In the rows, 100 means zero.
These are runs of 8 systems, one row a step. Runs of the same system follow the same rule from any start.
zom, path 1:
0:  86  69 100  88 119 130  94 128  88 126  90 128 133 101 102  72  91 127 110 108
1:  99  70  66  95 113 105  80 129 110  99 111 120 111 118  91 107 126 140 119  78
2: 104  92  59 111  91  83  91 111 122  70 121  84  91 122 111 134 134 104 101  78
3: 107 107  93 119  78  72 126  86 116  70 108  58  94 109 113 115 103  65  84  87
4: 105 108 121 101  78  81 132  77  87 113  91  71 114  85  98  77  85  54  86 106
5:  83  90 120  91  97 111 112 102  71 146  91 103 131  79 103  63  85  94 101 128
6:  83  73  98  88 115 117  99 122  87 128 106 132 123 100 110  79  98 146 123 107
7: 112  75  64  87 105 104  89 118 107  86 119 126 102 115 109 115 126 141 124  82
tok, path 2 (8 x 20):
0: 148 122  94  80  97 100  80  90 106  80  78 109  77  99  61 101 108  73 102  82
1:  88 101 106  95  91 107  71 108  79 128  91  66 126  95  86  93 115  54  71 111
2:  68  70 123 121 125 103 121 108 111 117  88  90 124 107  87  91  61 114  85  88
3:  99  96 112  84  98  80 106 100  85 110 110 123  99 109  88  73 116 151 138  73
4:  78 113  87 101  83  91  91  99  85 104 136  95  88  95 149 121 130 115 109 126
5: 113 113  95 119 113 109 116  83 132  63  98 105  67  97 119 134  72  94  91 110
6: 147 126 104  72  95 108  80  91  91  83  74 110  88  98  68  89 109  70 101  90
7:  81  93 107  98 101 119  71 119  79 128  89  74 135  97  97  92 106  63  71 118
tok, path 3 (8 x 20):
0: 102  67  67 124 105  92 142 100 139  95 103  96 108  96 100 115  72  88  92  98
1: 141  94  86  78  76  69 128  87  98  94  99 107 105  98  75  76 112  90 122  69
2:  94  93  90  96  66  90 121 100  77 112 113  73 131  94 132  81 116  68  95 118
3: 100  78  96 119 104 111 156 101 120  80  89 104 115 101 125  84  62  97  99 105
4: 135  99  77  78  84 104 119 105  92  88  89 136 108 101  97  62 115 110 136  93
5:  94  87  53 105  79 110 103 119  98 113 113  94 121  89 131  99 123  77  99 133
6: 112  72  64 120 108  99 141  99 140  89  94 104 106  95  94 110  69  86  96  95
7: 140  93  79  76  76  74 117  92  92 103  98 105 112  96  71  72 118  84 119  73
zam, path 4, 8 rows:
0:  49 102 112 124 106  94  88 117  92 150 100  87 111  92  83  82 103 111  96 116
1:  82 105  83 129  97  73 136  96 127 116 107 117  76  86  90  87  90 130 127 105
2: 122 133  81  93  83 104 104  91  98  79 110 132  64  85 129 100 116 109 128 126
3: 121  86 110  71 109 127 100  85  85  84 113 111 103  92 149 132  80  98  88 120
4: 136  64 105  75 103 102 116  94  97  82  91  88 131 111  92 103  82  72  80  68
5:  97  98 103  89  91 104  71 122  80 110  82  80 131 117  68  71 131  78  91  78
6:  46  87 100 126 108  93  88 124 100 142 109  86 116 104  89  92 109 125  98 103
7:  79 109  76 136  90  65 131  97 128 104 115  99  73  94  94  97 105 123 121 100
sav, path 5, 8 rows:
0:  91  90 117  96 121 130  64 128  89 101  73  92 127 123  76  84 105  94  83  84
1:  64 105  96 133 117 105  71 131 120 100  89  95  93 125  71  95 118 126 102  82
2:  91 124  72 115  84  73  78 109 107 109 111 102  72 103  73  98 145 114 122  93
3:  96 132 107  94  84  66  84  75  87 132 121  88  68  75  88 118 118  92 100 114
4: 117 114 140  84 105  77 114  61  91 119 101 104  75  76  81 110  70 102  98  97
5: 133  91 131  58 113 110 100  87  79 109  81 121 113  94  76  82  79 101 103  85
6:  93  83 127  81 129 136  60 123  84 106  81 107 125 118  89  94  96 114  88  87
7:  78 105 102 119 124 115  64 129 116  79  91 103  92 133  84 104 118 132 103  76
Mobu, path 6:
0:  70  75 101 108 120 138  88 132  96  89 101 104 129 124 139  99 100 125  95 108
1: 108  92  60 125 111 100 104 117 143  67  93 110  86 120  81 110 104 112 109  78
2: 114 136  72 100  70  94  85 106  92  96  98 101  85  93  93  83 143  75 116 115
3:  77 114 107 119  94  99  96  89 100 112 109  65  94  84 122 125  90  63  70 134
4: 116  85 114  94 105  71 130  70 111 119 100  90  97  84  67 108  62  84  88  79
5: 109  86 121  61  90  97 105  95  60 130 105 118 127  91 102  66 105 115 119  97
6:  73  68 106 102 121 128 101 121  99  93 113 106 120 117 144 114  90 138  98 106
7: 124  93  69 108 108  99 111 108 133  56  96 119  85 122  91 109 106 120 118  71
zas, path 7 (8 x 20):
0: 122 109 111  60  83 110  84  96  60  76 115 104 105 109 141 100 130 103 109 101
1:  94  90  96 117 109 115 109  97 119  70 108  79 101 106 140 140  79  80  71 113
2: 110  91  71 112 102 103  88 123 126  86  75  87 111 118  58  93 113  70  87  76
3:  86 103 111  84  87  92  76 104  65 148 103  79 121  86  87  82 121  76  88 115
4:  66  83  93 127 104  91 138  99 114 134 113 103 103  77 114  96  72 114 104 128
5: 121  99  69  96  88  88 123 105 109  87  98 132  94 103  86  70 116 124 142  83
6: 129 113 115  59  79 102  97  80  64  84 118 104  99  94 141 104 117  96 107 109
7: 110  80  97 111 113 115 120  94 123  67 101  89 101 103 134 136  67  83  75 105
res, path 8 (8 x 20):
0:  97  71 126  86  91  72 122  93  83 100 110  69 136 121  96  89 102 102  93  57
1:  65  94 123 116  89 101 126 117  81  98  97  87 133 118 125  54 104 113 108 100
2:  79 112  88 132 103 124 122 123 117  81  81 123  96 109 119  62  96 120 123 121
3: 118 130  64 108  98 121  88 111 115  90  85 134  70  87  94  90 113  95 122 129
4: 124 126  87  89 103 107  70  83 104 109 104 108  65  71  93 138 101  75  87 127
5: 122  82 109  76 114  87  87  75 103 112 111  86  94  87  81 148  80  83  72  82
6: 102  65 123  73  99  77 101  92  81 119 113  72 135 110  86 105 100 103  87  61
7:  61  81 125 107  96  93 115 113  79 107 111  79 134 123 124  74 107 126 104  86
zam, path 9, 8 rows:
0: 107  91 138  85 124 101  88 101  96  89  84 101 105 126  67  94  90 125  99  53
1:  77 116 123 114 112 105  80 123 102  76  84  96  98 137  85  81 120 132 109  69
2:  60 117 107 142 116 111  88 120 123  75  95  92  83 125 113 108 105 125  98 101
3:  93 124  93 140 113 106 102  99 139  69  91  94  62 104 101 126  84  93  89 109
4: 123 133 107 103 115 116  78  85 115  87  82 106  63  85  83 127  84  72  82 118
5: 118 105 128  78 132 118  72  87  98 113  85 115  85  86  68 122  70  98  83  98
6: 114  94 127  81 127 101  82  98  99 100  86 118  96 110  59  96  88 131 106  60
7:  89 111 122  99 116 104  74 116  97  78  93 111  91 135  91  92 122 146 117  67
Pido, path 10, 8 rows:
0:  95 108 113  84 104  96  54  98  80 144  97  86 100  83  66 108 113  77  78 107
1:  72  78 129  96 108  99 100  94  82 110 123  68 122 104 136 127  87 101  72 102
2: 117  88 126  84 108  71 118  75 103  81 113  97  88 114  92 119  85 128 105  53
3: 118 147 113  86  79  89  83  87  80  70 105 100  70 109 108  94 135 103 118  95
4:  83 124 105 129 107 132 106 114 112  60  84 104  90 113 141  90  91 101 100 127
5: 100 105 101 119 131 119  94 111 129 102  68 125  83  97  57  91  71 108 100  97
6:  83 116 107  93 107 109  51 109  83 146  96  96  98  84  73 104 116  88  86 120
7:  69  72 119 104 116 104  98  97  94 120 122  75 117  99 128 136  79 105  71 107
zom, path 11, 8 rows:
0: 126  98 118  68 111 131  98  85  84  79 107 118  96  92 145 126  79 102  93 118
1: 129  90 128  73 121 135  86 105  92  65  75 111 113 119 100  96  85 100  91  76
2: 105 110 103  96 110 121  58 124  97  88  71  94 109 124  64  83 124  84  91  78
3:  60 121  92 142 104  98  77 128 121 100  86  80  90 117  74  91 122 101  95  98
4:  72 121  97 138  93  59 119  90 121 117 111  90  68  93  77  99 103 115 112  97
5: 106 120  98  97  83  70 118  69  99 127 124 106  68  64 110 117  94  97 110 126
6: 114 100 121  78 108 117 117  76  86 100 110 116  91  76 142 119  66 101  94 132
7: 132  85 130  60 123 131  94  93  82  86  86 126 112 103 107 101  73 108  98  90
zas, path 12, 8 rows:
0: 112 105  83  93  76 113  96 108  87  64 103  78 116 115 141 101 128  65  89 108
1: 100  93  71 119  89 110 105 109 113  95  93  72 116  95 109 109  94  43  69 121
2: 106  78  63 105  90 101 104 116 107 131  85  93 129  85  67  79 104  62  91 108
3:  95  73  84  85  84  93 111 105  79 150 113 108 133  76 101  77 105  97 110 121
4:  99  68  73  98  88  91 142 101  99 109 124 117 118  89 135  92  96 124 121 110
5: 128  85  70  84  78  95 128 103  97  61 114 109 113 115 133  92 121 106 121  86
6: 124  94  91  81  79 109 105  97  86  65 106  78 121 111 139 108 114  61  86 100
7: 102  78  81 113  97 117 108 112 113  88  87  72 129 106 108 105  88  49  66 108
res, path 13:
0: 120 133  95  83  68  79 105  73  82  95 123 100  73  79 128 112 123  87 113 120
1: 127  92 113  90 106 110 123  75 103  76 100  94  99  90 131 127  62  73  77 109
2: 130  64  96  73 106 120 100 110  92 100  79 101 143 108  83  84  90  73  85  81
3:  64  86 102 103 107 120  66 130  78 133  98  87 134 107 101  87 118 100  87 112
4:  55  93  87 141 121 101  94 122 131 103 108  96  88 113  99 116  99 138 103  99
5: 108 116  67 115  78  61 113  97 118  93 112 105  73 101  78  97 130 113 130  80
6: 111 131 107  93  68  75 119  68  84 100 115  88  76  76 126 102 108  77 104 124
7: 127  85 115  89 108 113 135  77 103  86  92 105 105  84 119 111  52  78  82 111
Pido, path 14, 8 rows:
0:  89 126  76 127  71  81 123  91 109 109 109  86  83  79 116  93 112  72 103 135
1: 109  94 100 109  98 104 147  86 110 114  88 110 106  71 107  84  54  75  97 129
2: 133  87 110  60 102 111 105  92  76 127  86 126 119  78  81  74  83  89 107 103
3: 106  72 101  62 100 125  81 119  66 107 108 111 139 109 128  92 119 111 103 103
4: 101  59  74  96 109 103 100 122 112  75 115 104 120 131 113 115 115 131 106  68
5: 106 104  59 115  84  71  93 111 121  83 110  88  86 117  77 108 141  99 114  72
6:  81 122  74 138  71  84 120 105 116  95 102  75  93  96 110  86 117  68  98 120
7:  92  98 101 126  96  91 150  89 115 120  84 102 103  78  91  71  62  82 100 118
Mobu, path 15, 8 rows:
0: 118  70  89  83 110 127  86 124  98 105  73 103 139 109  73  81  96  75  86  88
1:  78  66  63 108 100 103  82 135 105 124 103  89 135 111  85  96 125  98  95  93
2:  81  84  56 124  81  68 112 110 119 110 131  84 101 103 104 115 130 108 110  93
3: 107 116  83 105  66  63 136  77 100  91 127  87  82  89 129 105 114  95 116 109
4: 118 112 121  90  84 101 139  73  86  81 101  95  98  84 141  96  73  74  95 122
5: 127  81 120  83 113 130 124  92  95  91  76 111 123  95 108  87  56  77  86 106
6: 115  60  85  81 118 132  92 125  96 113  79 119 140 103  84  81  91  95  96  95
7:  90  65  54 102 104 113  77 137 108 110 110 104 125 112  98 108 128 108 101  97
sav, path 16:
0:  81 119 111  94  83  87  80 111  72 132  98  96 110 100  78  58 137 104 116 101
1:  63 133 131 114 113  98  81  97  93 131 103 109  71  83  96  98  96 128 107 124
2: 127 127 104  87 111 102  89  84 105  99  95 140  55  83  81 107  93 121 122 105
3: 138 104 105  58 108 114  59  90  84 110  97 108  92  85  79 125 104  77  85 101
4: 100  85 129  97 129 100  74  95 108 104  93  80 103 114  68 130  80  97  68  68
5: 105  89 104  98 104  81  96 111 106  90  88  95 112 129  54  79 115 117 110  46
6:  75 110 108  96  85  87  69 118  74 124 102  84 115 112  82  71 146 107 109  89
7:  59 137 132 123 103  86  86  97  97 119 106  95  68  97  93  97 108 128 110 112

Name the system that made each run.
path 17 (2 x 20):
0: 118 137 125  80  99  95  96  75  83 116  95 130  64  75  87  87  95 109 122 116
1: 114  93 131  70 119 123 106  94  82  95 100 137 100  96 124  95  76 139 117 104

zam
path 18 (2 x 20):
0: 123 118  69 105  81  72 115  96 116  95  96 121  75  95  68  79 121 105 132  89
1:  93 120  74 113  77 116 105 113  94 111  95 105 102  80 124  76 116  74 107 149

Pido
path 19:
0:  96  88  80 124 106 122 123 113 123 116  73 104 117  84  87  80  66  66  87 125
1: 113  83  69  80  99 116  89 120  91 133  90 133 118  84  80  70 112 100 118 113

zas
path 20, 2 rows:
0: 118 133  69 103  85  99  78 111 110  73  90 114  72 110  83  90 141 100 124  95
1:  72 114  76 140  97 127  99 125 117  92  85  90 101 100 118  90 105  75  89 139

Pido
path 21, 2 rows:
0: 113 128  98 113  91  74 122  69 120  79 112  97  52  88 105 126  92  96 105 103
1: 149 102 110  70  86  86 125  65  88  92  93 101  99  83  92  98  83  67  96  90

res
path 22 (2 x 20):
0:  73 116 118 124 120  87  92  87 119 105 116  92  60  95 105 141  83 123  91 107
1: 124 132 122 102 104  87 116  69 115  72  91 105  56  95  90 112  77  98 103  88

zam
path 23, 2 rows:
0: 104  55  84  94  99 102 123 121  99 100  92 106 145 115  91  67 102 109 111  75
1:  61  82  92 108  95 111  91 132  83 112 116  93 130 117 135  87 126 125 107 108

sav
path 24 (2 x 20):
0: 122  62  76  95 112  78 120  93 125 117 106 107 102  88  63 118  79 102  99  74
1: 104  79  84  80  97  92  72  95  89 128 126  78 111  86 101 143 114  77  73 104

zom
path 25:
0:  83  80 129 100  89  89 141  89  81  95 112  76 130 108 139  86  84 105  95  95
1:  93 101 113 107  94 119 139 108  90  73  87 114 116 113 140  57  90 115 118 110

sav
path 26:
0:  99 126  94 101  99 127  69 102  96  77 106  93  81  98 139 132 115  81  82 134
1: 106  98  69 120 111  98  87 101 138 101  95  85  82  91  74 137  93  67  75 103

zas
path 27:
0: 115  89  74 116  86  96 113 107 120  82  83  70 118 110  88 100 103  47  77  89
1:  90  97 110 115  82  82 127 105  96 110  78  74 128 108  72  55 100  73  98  83

Pido
path 28 (2 x 20):
0:  92  73 132  97 118  90 114  97 100  80 104  87 116 129 103 107  85 132  95  54
1: 123 116 101  70  74  78  77  98  73  97 105  87 103 111  81  86 147  89 111  71

zom
path 29 (2 x 20):
0: 101  96  75 126  87 109 117 120 120  72  76  80 122 120  99  75 107  63  90  96
1:  88  83  79 128  90  82 126 110 118 125  86  81 122  95  66  72  94  73  95  94

zom
path 30:
0: 131  78  73  78 105 105 124  97 107  97 109 147  96  87 108 102  88 128 129  97
1: 137  99  51  77  88 118  77 114  95  92 102 123 102  94 104 104 131  82 111 112

Pido
path 31, 2 rows:
0:  85 102 103 101  97 109  62 118  87 102  95  59 121 115  95 107 123  63  67  98
1:  63  89 109 129 109  80 102 104 115 143  99  70 108  92  68 103  85  91  77  99

zam
path 32, 2 rows:
0:  64  84 121 126 103 102 119 109 101 114  87  65 133 106 100  80  78  81  74 100
1:  83  84 114  93  91  69 113 101  82 144 105  96 122  97  70  66 106 119 115  83

zom
path 33 (2 x 20):
0:  92 123 115 134 121 109 104 105 134  65  71  95  76 119  78  99  81  97  91  86
1:  79 140 126 118 106 100  71 102  98 123  77  94  79  94  58  81 105  91  95 108

Pido
path 34, 2 rows:
0: 119 113  77  98  78  84 127  99 100 105  97 130  91  88  86  60 116 111 139 102
1:  99 101  64 102  86 124 108 117  95 114  98 127 109  81 127  75 110  96 117 145

Pido
path 35:
0:  89 134  88 110  75  94  85 117  88  84  99  94  91 117 105  71 154 106 121  98
1:  64 130 106 146  98  99 105 101 118  91  99  74  77  99 120 110  93  85  85 127

Mobu
path 36 (2 x 20):
0: 128  75 100  60 107  90  72  89  86 113 115  89 110  98  77 134 108  90  83  69
1:  76 102 123  97 101 110  67 110  78  90 109  63 116 122 125 118 122  92  74  98

zom
path 37:
0:  77  69  56 127 108  96  95 126 131 101 117  86 109 113 102 129 112 109  91  93
1: 117 109  62 105  68  58 119  90 111  95 120  93  83  97  92 103 132  92 119  85

Mobu
path 38, 2 rows:
0: 108 103 120  81 119 137  74 101  85 126  79 114 107  77  93 100  75  76  81 131
1: 100  78 100 107 142 124  84 113 129  99  84 119  95 107  76 122  69 119  88  89

sav
path 39:
0:  75 112  98 137 107  71 119  91 130 122 105  98  67  86  73 106  82 114 106 101
1: 119 147 103  98  92  93 101  81 102  91  97 128  50  80  96  97 103 109 125 118

zam
path 40, 2 rows:
0:  95  82 107  84 105 134 112 106  78 103 106 119 123  92 155  93  84 109 100 133
1: 124  57  67  94  97 106 135 108 115  82  96 104 133 110 106  93  85  85  97  83

zam
path 41:
0:  87  92  83 115  87  76  84 112 108 112 100  59 116 114  64 103 129  73  83  74
1:  54 105 102 131  79  69 112 103  98 124 117  59 107 101 106  94 115  92  91 106

zom
path 42, 2 rows:
0: 122 127 115  71  83  80  96  80  76  85 116 115  75 103 108  94 129 127 130  84
1: 114 113 134  91 107 103 113  72  98  66 108  88  80 102 136 132  74  95  84 101

zas
path 43, 2 rows:
0: 104 122  81 108  94 117  74 116 107  50 101  91  87 127 128 114 135  94 101 101
1:  83  96 109 114 116 112  84 100 112  95 107  69 100 102 118 145  83  76  60 113

zam
